Families of rows that turns and mirrors carry onto each other, the same ones carrying the whole set onto itself: the rest of each named row's family, in list order
4 families of 4 rows
j707: 107,-271,14,253,119,249,90,173,-96,15,-191,-178,117,144,140,242,87
j192: 136,-276,257,-42,111,395,198,18,246,-83,-197,81,57,-90,-38,-4,175
j563: 172,-71,-5,93,77,309,-136,93,278,-50,-157,33,242,-108,-24,213,74
j221: 159,-147,-52,173,139,340,-128,72,170,-41,-129,68,87,-50,-95,248,-40
j714: 197,-102,83,187,141,150,309,-111,140,28,-197,18,161,9,72,-139,38
j404: 32,-192,141,-85,53,409,272,31,227,-31,-244,114,46,15,21,124,223
j768: 113,-119,116,6,141,191,-208,163,153,-94,-14,-25,160,2,65,235,71
j555: 120,-164,229,94,203,103,208,-19,16,-14,-128,-37,222,145,175,-155,44
j645: 11,-218,97,-99,145,436,207,72,321,-32,-259,35,149,-43,-38,47,125
j27: 211,-184,54,203,19,184,7,135,-111,120,-161,-101,153,162,90,223,-20
j418: 96,-261,270,44,141,24,314,40,96,-9,-84,25,143,138,50,-58,33
j280: 106,-340,3,255,163,166,-9,242,13,36,-221,-121,137,73,49,171,206
j244: 82,-47,2,110,132,263,-118,52,185,-67,10,-31,155,-122,-10,251,32
j114: 124,-238,4,227,88,165,31,174,-97,-28,-227,-46,210,275,140,145,58
j937: 79,-123,96,-139,23,414,288,-9,170,-75,-234,69,66,116,65,65,11
j771: 151,-104,221,163,207,32,279,-72,117,-29,-119,63,136,89,165,-52,83

The rest of the family of j280: j714, j768, j937
The rest of the family of j114: j563, j555, j645
The rest of the family of j27: j192, j221, j418

Families of rows that turns and mirrors carry onto each other, the same ones carrying the whole set onto itself: the rest of each named row's family, in list order
3 families of 6 rows
j443: -51,-129,-100,50,106,-50,-56,-120,292,145,-133,-94
j928: 14,-106,-72,186,-24,96,-56,-105,184,201,-123,-119
j666: -86,-77,-184,133,117,-28,-31,-105,266,85,-170,-83
j951: -138,6,-107,-98,-69,-119,-142,126,-56,81,-36,276
j727: -187,-44,-93,-121,-14,-77,31,78,-47,181,-30,281
j720: -163,-22,-65,-119,61,-73,90,101,-83,132,-73,230
j619: -73,32,-49,2,-86,47,13,130,-181,133,-69,216
j475: -88,-38,65,51,-120,-40,-40,130,-133,123,-39,225
j196: -15,-34,-139,19,169,-10,-96,-130,211,119,-223,-109
j230: 30,-65,-113,144,-7,-24,-234,-61,222,56,-140,-101
j5: -16,-25,-176,209,17,-4,-175,-60,214,26,-181,-85
j405: -112,-41,44,-42,-23,-183,-102,145,-55,34,-46,240
j490: -121,-7,-84,-19,-141,13,-54,108,-128,189,-30,274
j848: 10,-31,-99,109,67,121,-43,-138,130,201,-217,-112
j358: -157,-89,52,-51,-3,-106,74,96,-61,147,-38,235
j733: -89,45,-86,-87,-19,-114,-118,162,-101,8,-78,236
j177: -48,-64,-150,230,2,103,-22,-101,183,143,-168,-94
j705: 60,20,-137,110,40,44,-216,-84,145,76,-219,-104

The rest of the family of j666: j951, j727, j5, j490, j177
The rest of the family of j733: j443, j928, j720, j619, j230

Families of rows that turns and mirrors carry onto each other, the same ones carrying the whole set onto itself: the rest of each named row's family, in list order
5 families of 6 rows
j463: -81,-97,77,34,71,18,280,57,144
j284: 227,-94,-72,-184,-113,153,13,137,20
j832: 140,-101,-109,218,-139,252,280,55,80
j649: -72,-127,111,120,-72,140,307,44,85
j449: 72,-66,53,-219,-25,-15,84,119,88
j328: 121,-162,-195,148,-27,306,229,22,74
j797: 5,-100,187,-13,31,-1,188,122,74
j158: 257,-38,-174,-36,-130,279,46,100,51
j394: 40,-124,-65,145,-204,267,274,-12,114
j234: 27,-62,68,-155,76,-34,96,92,83
j919: 53,-203,-123,191,21,123,312,50,141
j75: -76,37,45,38,97,20,225,31,92
j812: -35,42,-6,-114,0,-46,98,39,29
j66: 90,74,-43,-189,-88,138,23,173,27
j470: 178,-174,-159,116,-65,307,238,183,138
j510: -48,-55,96,-34,6,-50,252,70,150
j275: -14,-72,16,181,-49,83,349,39,146
j197: 173,-17,-87,-214,-6,194,29,172,127
j488: 304,-63,-84,-98,-128,109,6,89,121
j617: 221,-132,-203,-56,-55,327,99,119,103
j745: 264,-110,-154,36,-171,282,111,108,18
j195: 229,-92,-161,35,-231,251,125,12,133
j801: 26,67,36,-168,70,38,91,129,122
j269: -54,-96,-46,74,53,-53,243,-21,87
j147: 150,-74,-162,154,-139,330,228,62,108
j598: 192,-65,91,-123,3,-16,37,144,90
j967: -28,-77,-70,197,49,151,294,-21,70
j13: 196,-35,-120,-73,-120,311,94,244,81
j971: -19,-102,-36,189,-35,201,344,42,156
j573: 194,-33,-60,-192,-25,95,-18,112,38

The rest of the family of j801: j328, j75, j197, j617, j967
The rest of the family of j598: j649, j797, j394, j488, j195
The rest of the family of j147: j463, j158, j234, j971, j573
The rest of the family of j470: j919, j812, j66, j269, j13

Families of rows that turns and mirrors carry onto each other, the same ones carrying the whole set onto itself: the rest of each named row's family, in list order
7 families of 4 rows
j126: 141,192,-39,257,-27,-125,132,-177,111
j482: 125,174,-73,254,-119,-178,57,16,57
j485: -23,-179,-191,99,57,-33,-27,-107,-86
j204: -89,-131,-145,9,-73,77,209,-7,31
j53: -47,124,-80,45,-175,54,266,-90,21
j164: -2,119,-91,238,-92,143,196,-139,60
j122: 52,-24,-122,-40,176,122,66,-87,23
j880: 43,-146,-262,110,20,96,4,-7,27
j800: 71,-185,-173,-34,79,-154,95,-67,89
j578: 91,-206,-129,52,130,13,46,3,-32
j673: -24,72,-139,222,-170,110,117,47,2
j867: 86,-32,-97,162,43,-276,-43,-117,-46
j876: -125,-23,-102,188,-122,66,91,-47,-125
j984: -33,-42,-38,144,-65,139,175,72,-81
j382: 98,272,51,94,30,-76,137,-59,37
j41: -2,-105,-214,-67,-1,88,165,-137,37
j604: 151,-41,-169,-55,76,-194,89,-182,95
j626: 49,-85,-208,136,76,154,98,-186,77
j385: 110,186,-35,54,-93,-223,188,-136,81
j231: 108,48,-37,69,-34,-320,146,-48,104
j636: -49,101,-12,115,-186,-87,262,17,44
j674: 190,-11,-161,154,135,-112,35,-225,130
j732: 192,-42,-197,142,67,-192,-58,-42,83
j566: 201,-22,-18,125,104,-252,39,-7,12
j654: 174,95,-49,1,199,-122,29,-110,69
j217: -23,152,-23,53,6,173,173,-33,-7
j183: 78,139,71,216,-89,-123,166,58,-37
j588: -18,128,-8,249,-132,-177,72,-60,-84

The rest of the family of j800: j204, j231, j636
The rest of the family of j654: j122, j382, j217
The rest of the family of j485: j867, j876, j588
The rest of the family of j578: j984, j566, j183
The rest of the family of j164: j126, j626, j674

